Each row has a name. Each piece below is followed by the name of the row it came from, unless a question asks for something else. Each question is about the rows just above it. Places in a row count from 0.

Columns, left to right: P D E S M
q151: [128 156 140 136 140]
q224: [129 140 165 118 155]
q152: [141  75  89 104 140]
q70: [ 97 137 151 157 135]
Shared by q152 and q224: -> [140]
[140 135] is in which column, read top down? -> M
Which column holds [140  75 137] top down? -> D
The one value in q152 and q151: -> [140]
Which value is in both q151 and q224? -> [140]
The one value in q224 and q151: -> [140]

Columns, left to right: C G W F V
q377: [126  59 200  97 103]
q754: [139 178  81 151 204]
q70: [ 81 117  60 187 191]
q605: [202  55  73 143  60]
q152: [ 60 202  73  54 143]
[ 59 178 117] is in which column, read top down? -> G
Which value is in both q152 and q70? -> [60]
[202  55  73] begins in row and place -> q605, 0
Shared by q70 and q152: -> [60]
[ 59 178 117  55] is in which column, read top down? -> G
Which row holds these entries in another order? [ 54 143  73 202  60] -> q152

Columns, left to right: T Q Y R N X U K
q151: [185 130 115 116 123 181 122 158]
q152: [130 148 122 158 105 123 186  99]
q688: [130 148 122 158 105 123 181 116]
q754: [148 130 116  99 186 104 158 123]
Which column holds [122 122] top down? -> Y
The row with [185 130 115 116 123 181 122 158] is -> q151
[ 99 105 122 123 130 148 158 186] is which row reordered? -> q152
Which column holds [123 123] top down? -> X
Row and place where [122 158 105 123 181 116] starts: -> q688, 2
Which column holds this, read top down? [181 123] -> X
asked: [130 148 122 158 105 123 186  99] -> q152

Columns, left to right: suna talem rinas Dol dotat Ragon mipap
q152: [131 121 202 126 185 127 179]
q688: [127 126 124 127 143 171 191]
q754: [127 191 127 127 124 171 143]
Which row holds these entries in another order? [127 171 127 143 191 127 124] -> q754
The row with [127 126 124 127 143 171 191] is -> q688
Where does [131 121] start? Give its row and place. -> q152, 0
[124 126 127 127 143 171 191] is which row reordered? -> q688
Row and place where [126 124] starts: -> q688, 1
[131 121 202 126 185 127 179] is in which row? -> q152

Columns, left to right: buz guv Navog bur Fug fepiz fedub
q224: [121 158 124 183 169 172 143]
q853: [119 167 108 147 177 146 169]
q70: [145 153 112 169 124 169 159]
q749: [101 102 153 146 150 142 135]
q605: [139 165  87 121 141 167 132]
q130: [144 149 142 123 143 136 104]
q443: [113 134 112  94 140  80  68]
q377: [ 99 142 142 128 149 149 130]
q151: [132 132  84  90 113 155  85]
Shared by q853 and q224: -> [169]
Which column holds this, read top down? [169 146 121] -> bur

Columns, left to right: A J B H Z
q749: [ 95  88  72  71 132]
q754: [127  72 126 143 166]
q605: [ 61 105 113 140  87]
q130: [127 151 126 143 166]
q688: [ 95 139  72  72 113]
q70: [ 61 105 113  88  67]
[105  88  67 113  61] is which row reordered? -> q70
asked: [ 61 105 113 140  87] -> q605
Shared by q70 and q749: -> [88]
Which column holds this, read top down? [126  72] -> B

Columns, left to right: nelop guluk Nep notig Tuked Nukag goze vidof menor
q130: [145 170 156  83 170 186 184 157 171]
q754: [108 171 166  74 161 175 167 163 166]
q749: [ 85 157 164 165 149 162 122 170 109]
q152: [120 158 165  97 155 174 173 163 162]
q377: [120 168 169  88 163 175 176 144 173]
q70: [170 156  83 172 165 169 178 127 151]
q224: [122 156 162  85 165 164 170 109 149]
q688: [120 142 158  96 166 157 161 116 139]
q151: [135 160 163  76 174 141 183 129 163]
Which row holds these entries in another order? [164 170 109 149 122 156 162  85 165] -> q224
Which column holds [161 149] top down? -> Tuked
Which column holds this, read top down? [167 122 173 176] -> goze
Where does [122 156 162  85] start? Give its row and place. -> q224, 0
Where does [ 88 163] start? Give its row and place. -> q377, 3
[170 156  83 170] begins in row and place -> q130, 1

Columns, left to right: riv Dem Tek lov koz
q605: [107 142 168 125 174]
q749: [142 166 175 125 109]
q853: [141 168 174 125 107]
q688: [ 98 178 170  99 100]
q443: [142 124 175 125 110]
q224: [125 174 141 107 168]
q151: [125 149 175 125 109]
q152: [148 153 152 118 113]
asked: [107 142 168 125 174] -> q605
Which value is in both q224 and q443? -> [125]
Which row holds these entries in another order? [109 142 125 166 175] -> q749
Row and place where [174 141] starts: -> q224, 1
Which row holds these entries in another order? [109 125 142 166 175] -> q749
Which column holds [125 125  99 125 107 125 118] top down? -> lov
Put [168 142 174 125 107] back in order: which row is it? -> q605

Columns, left to right: Basal Vimot kire mobe Galep meze sodir Vefi Topu
q605: [140 102 147 174 116 148 130 152 109]
q130: [132 104 183 181 117 147 123 108 116]
q754: [ 81 148 121  66 120 113 170 118 115]
q70: [119 115 120 170 121 123  81  66 113]
q853: [ 69 119 100 139 124 135 105 104  87]
q443: [115 115 153 170 121 127 147 144 162]
q749: [ 69 119 100 139  76 118 105 104  87]
q377: [153 129  97 107 153 130 108 114  96]
Which value is in both q749 and q70? -> [119]
Shared by q377 and q443: -> [153]
Put [ 66  81 113 115 119 120 121 123 170] back in order: which row is it? -> q70
Which row holds these entries in another order? [ 69  87 105 139 118 104  76 119 100] -> q749
The one value in q605 and q754: -> [148]
Which value is in both q130 and q70? -> [123]
Row and place where [147 174 116 148] starts: -> q605, 2

Columns, left to right: Geno ribuf pem fas Rem lozo luvuk
q605: [ 66 193  73  62  69 134  84]
q152: [192  61 185 196 188 122 174]
q754: [ 84  72  69 193  66 134  62]
q224: [188 133  77  73  69  71  87]
q749: [188 133  87  69  77  71  74]
q377: [ 69 189  76  66  72 134  86]
q130: [ 78 180  83  75  81 133  92]
[ 62  66  69  73  84 134 193] is which row reordered? -> q605
Put [ 69  71  73  77  87 133 188] back in order: which row is it? -> q224
Which column holds [193  73] top down? -> fas
Put [ 69  77  71  74 188 133  87] back in order: which row is it? -> q749
Which column holds this, read top down? [ 61  72 133 133] -> ribuf
[122 134  71  71 134 133] is in which column, read top down? -> lozo

Columns, left to right: Tipob vime sef tonog fuf
q224: [166 173 158 148 128]
q70: [148 128 166 158 172]
q377: [171 135 163 200 109]
Row and place where [148 128 166 158] starts: -> q70, 0
Where does [171 135 163 200] start? Give its row and place. -> q377, 0
Which row holds these entries in another order? [128 148 158 166 173] -> q224
[148 128 166 173 158] is which row reordered? -> q224
[128 166 158] begins in row and place -> q70, 1

Columns, left to right: kipip vibo nivin Lofi gilok buver Zim bam bavip
q605: [171 191 192  84  85 166 102 146 191]
q224: [191  85 102 172 146 166 191 192  85]
q130: [ 86  99  61  99 124 184 149 151 179]
q853: [191 146  84 166 192 102  85 172 191]
q754: [107 156  83 162  62  66  91 116  65]
q152: [160 157 148 125 183 104 102 127 101]
Shared by q152 and q853: -> [102]
[ 84 166 192] begins in row and place -> q853, 2
[191 172  85 102 192 166  84 146 191] is which row reordered? -> q853
[101 127 102 104 183 125 148 157 160] is which row reordered? -> q152
[102  85 172 191 191 146  84 166 192] is which row reordered? -> q853

Columns, left to right: gim Poge koze kopuf Rit zuru Ren Fer
q152: [119 145 173 110 137 100 198 161]
q377: [128 130 122 126 128 126 129 122]
q754: [155 134 110 102 106 115 135 122]
q130: [128 130 122 126 128 110 129 117]
q224: [119 145 173 110 137 100 198 135]
q853: [106 129 140 145 135 137 127 135]
q749: [153 158 148 143 110 133 121 198]
q605: [128 130 122 126 128 110 129 122]
The one value in q152 and q130: -> [110]
Which column holds [198 129 135 129 198 127 121] top down? -> Ren
Put [143 198 121 153 110 158 148 133] back in order: which row is it? -> q749

Columns, left to right: Vir nak tib leba garu punu tapem
q70: [ 98  71  47 119 202  58  80]
q377: [ 65  83 194 167 134  77  52]
q151: [ 66 148 166 170 186  82  92]
q152: [ 70 203 166 170 186  84  92]
q443: [ 63 170 203 188  65 146 173]
Shared by q377 and q443: -> [65]
Which value is in both q443 and q377? -> [65]
Row and place where [ 65 146] starts: -> q443, 4
Which column holds [134 186 186] top down? -> garu
The one value in q151 and q443: -> [170]

Columns, left to right: gasam Pev gotol rosi Danep
q70: [189 143 128  91  85]
q688: [198 113 173  93  75]
q443: [143  85 128  91 188]
q130: [ 94  78 139 196 172]
q377: [ 78  94 196 173 139]
[ 78  94 139 172 196] is which row reordered? -> q130
Where does [ 94 196] start? Give its row and place. -> q377, 1
Put [ 91 143 128 188  85] back in order: which row is it? -> q443
Which row holds these entries in another order? [189  85  91 143 128] -> q70
[ 78  94 139 173 196] is which row reordered? -> q377
Which row holds these entries in another order? [ 85  91 128 143 189] -> q70

Columns, left to right: ruvev pipu ruzo dalis Sumaz nono
q853: [142 131 109 115 100 123]
q151: [142 131 109 115 100  98]
q224: [131 142 104 113 115 104]
Which column holds [131 142] top down? -> pipu
asked: [142 131 109 115 100  98] -> q151
[142 142] is in which column, read top down? -> ruvev

Columns, left to right: tuses fiki pif nupe nito
q152: [ 94 100 129 130  89]
q688: [107 103  95 129 125]
q70: [107 109 100 105 130]
q605: [ 96 102 108 126  90]
q853: [100 129 139 114  71]
q749: [100 129 139  99  71]
Shared by q688 and q749: -> [129]
Which value is in both q688 and q152? -> [129]
The one value in q749 and q70: -> [100]
[ 96 100 100] is in which column, read top down? -> tuses
Row and place where [108 126] starts: -> q605, 2

Columns, left to right: mukov ris kipif depa Vipal kife muma basar Vadug
q754: [164 110 128  93 165 125  77  94  68]
q443: [144 170 186  93  99 126 147 155 150]
q151: [ 92 170  73 109  67  69  83  84 134]
q605: [124 189  79  79  67  66  78 110 143]
q377: [170 106 193 156 167 165 178 109  89]
q749: [ 69  74  75 172 143 154 108 111 105]
q130: [170 106 193 156 167 165  77  68  94]
q224: [174  82  69 170 171 108  66 128 127]
Which column holds [ 74 106] top down? -> ris
The one value in q151 and q749: -> [69]
[77 94 68] begins in row and place -> q754, 6

Columns, left to right: kom romi gon pago Muv nozed
q754: [186 162 154  60  72  76]
q130: [165 174 177 174 193 161]
q70: [193 177 175  65 161 164]
Which row holds these entries in another order? [ 65 164 175 193 161 177] -> q70
Which row holds these entries in another order? [161 165 174 174 177 193] -> q130
asked: [193 177 175  65 161 164] -> q70

Columns, left to right: sal Sot buk Sutof
q749: [ 50  50  49 205]
q754: [206 199  53  51]
q70: [ 50  50 206 205]
q224: [196 199  53  58]
Where does [53 58] start? Give its row and place. -> q224, 2
The row with [206 199  53  51] is -> q754
Where do [196 199  53  58] appear? -> q224

Columns, left to right: Pese kopu pizov Masef Lipe gebe bik Mivo Luz
q224: [ 72 135 184 185 102 186 184 115 184]
q749: [ 72 135 185  66 102 186 187 115  85]
q152: [185  73  85 115 102 135 184 186 185]
The row with [ 72 135 185  66 102 186 187 115  85] is -> q749
Which row holds these entries in another order? [185 135  72 184 186 115 102 184 184] -> q224
[184 115 184 186 102 185 184 135  72] is which row reordered? -> q224
asked: [185  73  85 115 102 135 184 186 185] -> q152
asked: [ 72 135 184 185 102 186 184 115 184] -> q224

Columns, left to right: zova dof mogu sube Zor radep
q224: [160  61 129  91  74 107]
q130: [ 91 161 107 156  68 181]
q853: [ 91 161 107  61 174  61]
q377: [ 91  61 107 161 129  74]
Where do [ 91  61 107 161 129  74] appear? -> q377
Which row holds these entries in another order? [ 74 129 161 107  61  91] -> q377
Put [129  74  91  61 107 161] back in order: which row is it? -> q377
[161 107 156] begins in row and place -> q130, 1
[161 107  61] begins in row and place -> q853, 1
[ 61  74  91 107 129 161] is which row reordered? -> q377

Columns, left to right: Bug Depag rinu tomin bevo niral Kogun Gom tazu Zini
q443: [128 114  98 132 128 127 167 188 112 101]
q853: [111 118 159 112 120 115 115  93 103 132]
q151: [119 145 115 144 115 117 107 125 159 114]
q688: [115 115 112 110 103  93 132 159 120 118]
q152: [162 161 141 152 122 119  94  89 156 141]
q70: [111 156 139 114 140 123 149 130 108 141]
q754: [153 117 106 164 122 128 128 150 112 139]
q377: [148 141 152  94  89 123 140 122 118 156]
q605: [140 123 148 152 122 119  94  89 156 141]
q130: [ 56 123 124 109 112 144 175 121 113 196]
The one value in q754 and q377: -> [122]
Row and place where [140 123 149] starts: -> q70, 4
Where does [152  94  89] start? Give its row and place. -> q377, 2
Which column holds [145 115 161 156 117 141 123] top down? -> Depag
Put [159 118 115 132  93 120 115 112 103 111] back in order: which row is it? -> q853
Which row holds these entries in another order? [ 89  94 119 122 123 140 141 148 152 156] -> q605
[ 89  94 119 122 141 141 152 156 161 162] is which row reordered? -> q152

Columns, left to right: Dotep Miv gari zub zirik nogo Mipuv zato Zil
q688: [ 94 170 161 150 107 110 103 174 138]
q853: [138 109 161  94 103 174 107 170 150]
q130: [110 139  78  86 121  90 173 175  92]
q754: [151 174 161 170 107 138  94 103 110]
[139  78  86 121] begins in row and place -> q130, 1
Put [ 94 103 107 110 138 150 161 170 174] back in order: which row is it? -> q688
Where does [110 139  78  86 121  90 173] start? Give its row and place. -> q130, 0
Which row holds these entries in another order? [138 174 103 110 107 150 161 170  94] -> q688
Row and place where [170 107 138] starts: -> q754, 3

Columns, left to right: kif zik bida totiz rup goro
q224: [126 130 156 142 131 133]
q152: [124 120 108 118 115 126]
q70: [118 137 145 137 142 135]
q377: [112 131 137 144 133 136]
q151: [114 103 129 129 119 102]
q688: [ 91 150 100 127 136 131]
q605: [114 119 102 129 103 128]
q749: [139 119 186 153 130 141]
q754: [139 118 150 128 135 130]
q130: [134 132 155 134 135 131]
q853: [150 119 103  99 130 141]
asked: [139 119 186 153 130 141] -> q749
Which row holds these entries in another order? [102 103 114 119 128 129] -> q605
Row and place where [150 100] starts: -> q688, 1
Which column holds this, read top down? [108 145 137 129] -> bida

Columns, left to right: sudiz zuzin vug ges Liv
q151: [137 185 140  97 154]
q130: [136 184 142  97 150]
q749: [137 185 121  97 154]
q443: [155 178 129 125 165]
q377: [170 107 121  97 142]
q152: [185 154 137 120  97]
The row with [137 185 121  97 154] is -> q749
Put [154  97 121 185 137] back in order: which row is it? -> q749
[ 97  97 125  97 120] is in which column, read top down? -> ges
[ 97  97 125] is in which column, read top down? -> ges

Columns, left to right: lizud zom lileg biz
q754: [ 90 173  68 144]
q70: [ 90  68 173 143]
q224: [ 68 137  75 120]
Row and place where [137  75] starts: -> q224, 1
Shared by q754 and q224: -> [68]
[143 120] is in which column, read top down? -> biz
Which row holds these entries in another order? [173  68 144  90] -> q754
Put [120  75 137  68] back in order: which row is it? -> q224
Which column holds [144 143] top down? -> biz

Columns, left to right: Gat Binam losa sufo rufot vufet vut
q152: [159  89 158  63 171 102  92]
q605: [124  51 178 136 158 126 186]
q443: [158 126 136 185 124  51 178]
q377: [144  89 158 154 123 132 159]
q130: [187 158 146 118 122  91 109]
Put [158 126 186 124  51 178 136] back in order: which row is it? -> q605
[ 51 126] is in which column, read top down? -> Binam
Shared by q377 and q130: -> [158]
Where does [126 136 185 124  51 178] start? Give its row and place. -> q443, 1

Columns, left to right: bib bodod Vagos zepal Mor
q754: [154 106  93  72 102]
q377: [163  89 168  95 104]
q224: [156 187 120 193 141]
q688: [ 77  87 191 133 180]
q443: [199 129 127  69 119]
q853: [ 57 155 185 127 191]
q70: [165  94  60 155 140]
q151: [186  88  92 100  73]
q605: [186  92  88  65  64]
q130: [143 119 171 140 173]
q749: [175 134 112 171 116]
q152: [128  61  90 122 188]
Where does [154 106] start? Give its row and place. -> q754, 0
[193 133  69 127 155 100  65 140 171 122] is in which column, read top down? -> zepal
Where does [186  88  92] start? Give its row and place. -> q151, 0

Columns, left to right: Kenar sopup kabag Lif Gino lil tus
q224: [ 90 125 115 158 120  64 145]
q443: [165 141 119 145 159 131 147]
q605: [ 73 114 154 188 103 104  87]
q377: [158 140 111 152 173 158  78]
q754: [ 71 111 140 113  89 107 105]
q688: [197 150 138 128 188 162 125]
q853: [158 140 111 152 153 121 157]
q152: [135 133 152 114 149 134  98]
Which row holds these entries in another order? [145  64 120 158 115 125  90] -> q224
Which column holds [173  89 188 153 149] top down? -> Gino
Which column holds this, read top down? [145 188 152 113 128 152 114] -> Lif
Which value is in both q688 and q605? -> [188]

Columns, left to right: pami rav giz Garo tivi
q130: [100 120  90 162  54]
q443: [146  83 100 101  55]
q749: [141 110 122 129 116]
q152: [112 115  55 130 101]
q151: [107 191 167 103  86]
q605: [131 105 127 109 183]
q70: [ 57 191 168 114 108]
q224: [ 54 119 119 141 137]
q688: [ 86 102 107 191  56]
q377: [113 124 124 141 131]
q754: [120 118  90  55  83]
Which row holds these entries in another order? [103 107 167 191  86] -> q151
Which column holds [101 129 130] top down? -> Garo
Shared by q152 and q754: -> [55]
Shared by q130 and q224: -> [54]

Columns, left to right: goto vosa dini kuzo gop Vesa Fovun bibis Nunuf Zozu
q443: [124 131  98 117 112 150 152 114 118 105]
q377: [124 131  98 117 112 150 152 143 142 171]
q853: [137 174 162 144 137 176  84 164 148 153]
q754: [128 110 123 117 117  69 112 149 157 143]
q749: [121  89 104 114 103  75  76 144 122 113]
q688: [138 132 141 150 152 161 161 112 104 119]
q130: [102 142  89  81  83 134  99 120 143 121]
q70: [138 132 141 161 161 150 152 147 118 125]
Which row holds these entries in another order? [143 157 149 112  69 117 117 123 110 128] -> q754
Row and place where [138 132 141 150 152 161 161] starts: -> q688, 0

Columns, left to right: gud robu lat getez kav Nar
q224: [192  84 133 130  99 129]
q605: [192  84 133 130 126 129]
q853: [142 120 130 134 126 129]
q70: [163  98 139 157 148 129]
q152: [133 120 130 133 135 129]
q688: [142 120 130 126 109 129]
q130: [141 120 130 115 129 129]
q151: [109 134 135 130 133 129]
q443: [120 135 127 100 107 129]
q754: [142 120 130 134 142 129]
Which column holds this, read top down? [133 133 130] -> lat
Where does [130 133 135] start? Give its row and place. -> q152, 2
The row with [192  84 133 130  99 129] is -> q224
asked: [142 120 130 134 142 129] -> q754

Columns, left to right: safaf dafur Rigov sugol lef
q605: [161 111  98 108 181]
q754: [122 124 176 106 114]
q443: [108 180 161  94  90]
q224: [176  78 171  88  78]
q70: [142 146 103 126 191]
q130: [166 105  70 118 159]
q377: [137  76 179  92  89]
q749: [146 103 128 102 124]
q152: [100 185 178 129 184]
asked: [146 103 128 102 124] -> q749
[ 98 108] begins in row and place -> q605, 2
Row and place where [108 181] starts: -> q605, 3
Row and place where [146 103 126] starts: -> q70, 1
Shared by q754 and q224: -> [176]

Columns, left to right: Gukem sili zifuf pizu Pom
q130: [ 80 156 147 114 113]
q853: [149 134  88  89 125]
q151: [142 126 139 170 200]
q443: [ 80 176 160 124  99]
q754: [184 136  53  82 107]
q749: [128 128 104 128 128]
q688: [105 107 148 102 135]
q224: [ 73 181 155 167 104]
q377: [ 80 156 147 108 113]
asked: [ 80 156 147 114 113] -> q130
Which value is in both q224 and q749? -> [104]

Columns, left to right: Kinif siges kovok vak
q130: [121 174 118 123]
q688: [118 120 174 123]
q749: [118 157 115 123]
q224: [ 88 147  76 106]
q605: [165  78  99  65]
q151: [110  58 107 117]
q152: [189 114 207 161]
q377: [ 78 164  65  99]
q754: [145 104 150 138]
q443: [160 145 166 144]
q70: [163 114 173 147]
q853: [137 177 139 133]
Which column holds [145 160 163] top down? -> Kinif
Which column holds this, read top down? [ 99 138] -> vak
Which column holds [189  78 145 160 163] top down? -> Kinif
Which row holds these entries in another order? [121 118 174 123] -> q130
[147 133] is in which column, read top down? -> vak
[164  78  99  65] is which row reordered? -> q377

